The rows below come in pairs that one turn or mirror swaps. Which row does each named row swap with?
petif: [7 21 -9 -7 -11 14 4 15 -2 13 -4 -11 -4 3 12 -18 -10 -7 14]
zavuv: [3 16 -12 -10 -6 -10 -1 3 7 -11 13 4 -5 2 29 -9 -3 4 4]
Seked: [-5 13 6 8 -1 5 7 -7 15 -11 9 -9 4 22 15 9 -24 -3 20]
rufip: [5 9 -19 -11 -1 17 -8 -9 -11 14 4 4 7 6 -2 -13 -15 6 -10]
buf: [-4 1 -13 17 1 4 3 0 10 -14 -11 4 -21 -9 1 19 -14 14 11]
Lumer: [9 -1 14 -6 -6 1 -4 -17 -10 -3 13 13 -10 5 12 -9 3 19 5]
sut: [-4 -13 -4 20 7 -21 5 -3 -11 -12 -12 -1 -7 -5 -1 6 -9 -3 -11]
noko: [-21 9 -4 -7 20 6 21 7 11 -17 1 1 1 20 3 -6 2 -9 6]
zit: [7 -2 -16 -3 -13 16 -10 -12 -4 -6 -13 -2 23 9 -6 -18 6 7 6]
sinam: [-17 1 10 -9 -1 1 10 -15 9 0 12 -2 0 10 -6 -10 8 9 26]
Rubi: [-1 -9 13 18 -9 1 -2 14 -15 -17 -14 1 11 2 5 -1 -12 -12 -8]
Dum: [2 -15 11 11 7 8 16 -11 15 -9 -2 -6 -1 -2 5 16 1 21 18]
Paf: [-18 -4 -7 17 18 12 7 12 -11 -8 -7 -25 -3 14 7 -1 13 3 10]
lumo: [9 -9 9 -6 -8 12 24 -9 -8 -2 -2 16 -5 6 17 2 5 18 -5]
movok: [-1 4 -3 23 10 7 7 11 -16 -12 -12 -14 8 16 -1 4 19 2 16]
Guzof: [14 13 -10 20 13 2 7 6 17 -6 2 -16 -17 -2 0 10 2 2 5]
Bopus: [2 -2 -3 11 0 -6 19 -7 9 0 -21 -14 -3 22 6 -4 -19 12 -16]
gikig: [-19 0 -15 9 -2 25 11 10 -1 -9 5 -5 2 3 -6 15 -17 -7 13]
Tezo: [1 10 -13 -4 -6 19 -14 -9 1 0 -4 -12 12 7 -10 -23 -5 17 -4]
Rov: [-7 -5 10 -10 12 12 17 6 2 -13 -2 14 -1 23 9 -10 -7 26 -2]
zavob: [3 12 -2 6 1 11 -7 -9 19 6 -18 -8 -6 23 -3 -9 -25 5 13]
Bopo: [-10 -1 -10 14 22 13 12 9 -21 7 -3 -9 -11 12 9 13 0 -2 5]
rir: [-11 -7 9 -2 -7 5 -9 5 9 3 0 -14 -7 17 22 8 -27 3 9]
puvot: [-14 4 10 21 0 -6 -11 6 13 0 -19 -5 0 5 -5 -11 -7 -13 -4]
zifim: [-12 -1 -5 18 9 -10 -2 -9 -17 -19 -16 5 8 3 -8 8 -12 9 -12]
lelas: [14 4 6 1 2 -12 -3 9 16 -8 -5 0 18 -5 16 -15 -5 3 -12]
poz: [10 -10 -1 14 -2 -17 11 9 -11 -3 -12 3 9 7 7 5 -23 12 -10]
nos: [-10 5 -8 22 21 8 -10 10 -6 1 -8 -15 0 6 6 8 14 7 17]
lafit: [7 -5 11 10 3 31 11 -7 -6 -8 4 0 14 16 11 -15 14 4 4]
Metu: [-9 16 3 -17 3 3 23 10 9 -4 -5 -2 -11 -10 -11 0 -7 4 -6]
deros: [10 -3 12 -9 -16 4 22 -13 -16 -3 1 -5 2 0 -3 -7 1 13 21]
Vimig: [-3 12 -2 -9 9 8 15 5 18 -11 -21 10 -6 -7 1 -15 -13 -7 11]
zazad: [11 -10 -8 21 9 0 11 2 -8 -2 -15 -15 22 4 -12 -16 -13 5 6]
dudo: [-4 10 -23 -7 0 12 -14 -15 6 2 1 -6 16 -3 -3 -12 10 7 0]
Tem: [3 6 7 -7 -2 0 3 -20 -20 1 -9 2 -6 11 23 -13 12 16 9]
Duno: [4 -10 -19 -10 8 10 -13 1 19 -12 13 5 2 -1 15 -11 -8 4 11]
sop: [5 -12 0 10 21 20 0 10 -16 -9 -6 -15 -5 14 9 11 4 -8 12]
kobul: [22 7 -15 -15 1 12 -3 -9 -6 -3 1 -11 13 3 -14 -11 -6 0 -4]
bez: [0 9 2 15 -8 -16 -6 1 -14 -15 -10 -3 -7 4 7 7 -21 -11 -9]
Sotu: [-3 -1 4 -18 -6 3 10 -15 -17 -11 1 13 -17 -1 6 -2 -3 11 20]

Swapped with puvot: sinam
Swapped with sut: Lumer
Swapped with poz: lumo
Swapped with gikig: petif
Swapped with Seked: Vimig

The rows below come in pairs that one turn or mirror swaps. Which row does each named row swap with?
retod: [13 3 -3 -16 -12 9 -1 -14 -11 -10 -8 -7 -4 5 1 -9 -9 -5 7 -10 -3]
Zum: [-4 4 -8 21 18 -10 18 3 3 -5 9 -2 14 5 16 10 -6 3 -4 3 11]
balol: [17 12 5 21 -11 -8 -13 -18 10 1 2 0 6 -2 -9 -13 2 -9 10 -1 -1]
Bazi: [-1 18 -7 15 -6 -21 -3 2 14 -9 -14 -14 23 -10 -11 0 -2 0 0 -5 -2]
muno: [5 2 -8 5 4 -5 5 -1 17 -4 12 -19 -11 -20 -24 2 -19 10 18 2 9]
kebo: [-18 4 -11 -9 -7 -5 -5 10 -3 20 -9 10 7 3 -4 -20 -1 1 11 -1 -4]
lubol: [16 16 1 21 -9 -8 -10 -19 9 2 3 -5 2 -4 -7 -14 -1 -8 12 -4 0]
kevag: [-10 -15 -2 8 3 8 6 6 1 -6 11 -21 17 -18 -22 -2 -20 -6 -8 3 23]
nute: [-15 -5 11 6 -4 -1 -6 8 16 -3 1 -10 -5 -16 0 28 -21 -16 -4 16 2]
sele: [-13 10 0 -4 1 -11 7 -4 6 9 0 -5 -23 9 -15 11 -8 -16 -14 7 -20]
nator: [2 5 -10 4 0 -12 -1 9 12 -7 12 -11 -17 -15 -26 0 -12 0 26 -4 1]
Tik: [-9 -6 10 -11 2 -13 3 17 -14 -13 -1 0 -14 0 7 -3 -13 5 -18 -8 -9]
tesuz: [-18 7 12 -3 -9 -6 4 -2 8 12 4 -3 -13 -2 -13 28 -15 -13 -8 15 -6]
Buk: [-3 -12 3 15 8 8 13 17 -9 -19 19 -29 -1 -12 -8 2 -13 0 -5 2 13]
sasav: [9 10 -7 11 1 -3 -7 13 -11 -14 0 3 -5 7 9 -20 -12 -5 -3 15 24]
siko: [4 8 7 10 5 26 14 12 3 10 13 -6 17 -1 -7 -17 -3 -1 6 19 7]
Lifet: [6 2 -14 -7 5 -19 6 35 5 -7 11 -11 4 1 -5 -10 5 -7 -12 7 -5]
Bofev: [13 7 -2 25 0 -10 13 -2 5 -16 -2 -3 5 -7 13 -6 2 1 0 27 4]
lazut: [-13 11 -4 22 -7 -16 -12 6 16 5 -9 -4 -8 -1 -21 -2 -25 -15 -10 21 15]
Kof: [11 3 6 -9 -7 24 12 -1 -4 -3 5 6 4 11 9 -8 -10 -6 10 4 -1]
lozo: [-12 -14 8 -8 -6 -2 -2 18 -10 -15 -1 -3 -6 -2 6 -5 -12 -7 -28 1 -7]
Daku: [-10 20 -13 3 17 -4 11 3 -12 0 1 -11 -21 18 -2 -7 -10 -6 -14 9 -7]
roze: [10 5 5 -10 -12 24 14 -5 -5 -5 4 0 8 9 7 -11 -10 -6 9 1 -4]
Bulup: [-12 21 11 -2 2 -2 3 -6 21 -1 0 -11 0 -12 -14 -16 -14 -25 3 -17 -5]
zumo: [-2 -15 -15 3 -8 -3 3 10 18 15 11 -15 16 -9 -13 5 -20 -15 -12 -1 18]
Vav: [-19 -7 -1 14 19 4 17 10 -19 6 13 -12 -4 -6 -6 -11 -3 15 0 6 1]
Mamu: [7 -6 2 -1 0 -18 -13 13 -10 4 15 8 -10 6 -13 -3 5 -8 -20 14 -3]
Leg: [-21 -2 -8 0 5 -8 7 14 -16 12 -3 6 1 -2 -12 -17 2 11 13 5 -5]
pigas: [11 5 -6 3 0 -4 -8 18 -11 -12 5 9 -6 4 8 -14 -4 -11 -5 15 25]
zuta: [-23 -2 -8 5 9 1 10 12 -18 14 3 -6 1 -7 -7 -13 3 17 2 8 2]
dutot: [-12 21 13 3 0 -4 5 -13 25 -11 1 -8 1 -13 -2 -11 -12 -25 -2 -3 -2]
Kozi: [-16 6 9 -4 -11 -11 10 -3 6 5 7 -6 -14 -2 -14 28 -15 -12 -10 17 -10]
pedu: [-6 10 0 28 -7 -11 -11 2 19 6 -9 5 -2 -3 -21 -2 -19 -15 -8 15 7]
ripig: [4 3 8 -4 -8 24 12 -4 -5 -10 4 6 10 4 12 -6 -5 -15 9 8 4]
nus: [-1 -1 14 7 -11 -13 3 8 5 2 10 -14 -4 -21 -10 24 -14 11 -5 25 11]
rudab: [4 9 -10 3 5 -13 -7 13 11 -17 13 -3 -20 -1 -16 15 -14 -4 14 -6 -6]
pov: [-17 -3 10 5 9 -12 25 -6 13 12 0 -17 14 -18 -3 -14 -15 3 -2 15 13]
Marem: [-3 -2 8 -2 9 22 7 11 6 -1 2 4 16 1 17 -8 -9 -12 6 15 2]
boz: [3 -8 -2 -3 3 -17 -12 14 -11 6 15 5 -12 7 -18 -3 3 -3 -23 15 -5]
tebi: [4 8 -14 -10 -15 -5 -4 -11 5 6 -13 -21 -11 1 -14 -10 -31 -3 -3 1 5]
Degu: [-14 22 11 -4 0 -3 5 -8 25 -5 3 -10 -1 -10 -10 -14 -12 -24 5 -11 -4]
lino: [-12 -9 8 -9 -1 -7 2 18 -13 -14 -3 1 -11 1 5 -4 -12 2 -18 -8 -11]
buv: [-3 -6 3 2 4 -6 9 -8 14 6 13 -21 -7 -26 -19 -7 -20 8 13 1 13]
peb: [-13 -5 13 1 -12 -6 7 1 15 1 3 4 -10 -7 -10 28 -16 -18 -11 22 -4]
nitar: [-11 -3 -1 20 12 -12 32 4 7 0 12 -9 2 -12 11 -5 -11 3 -4 16 12]
fuzi: [-2 -7 -7 4 -5 1 -5 13 5 0 2 -14 13 -14 -30 -1 -3 -19 -19 27 9]

Swapped with kevag: nitar
Swapped with nute: Marem
Swapped with kebo: rudab
Swapped with zuta: muno
Swapped with nator: Leg
Swapped with dutot: lozo

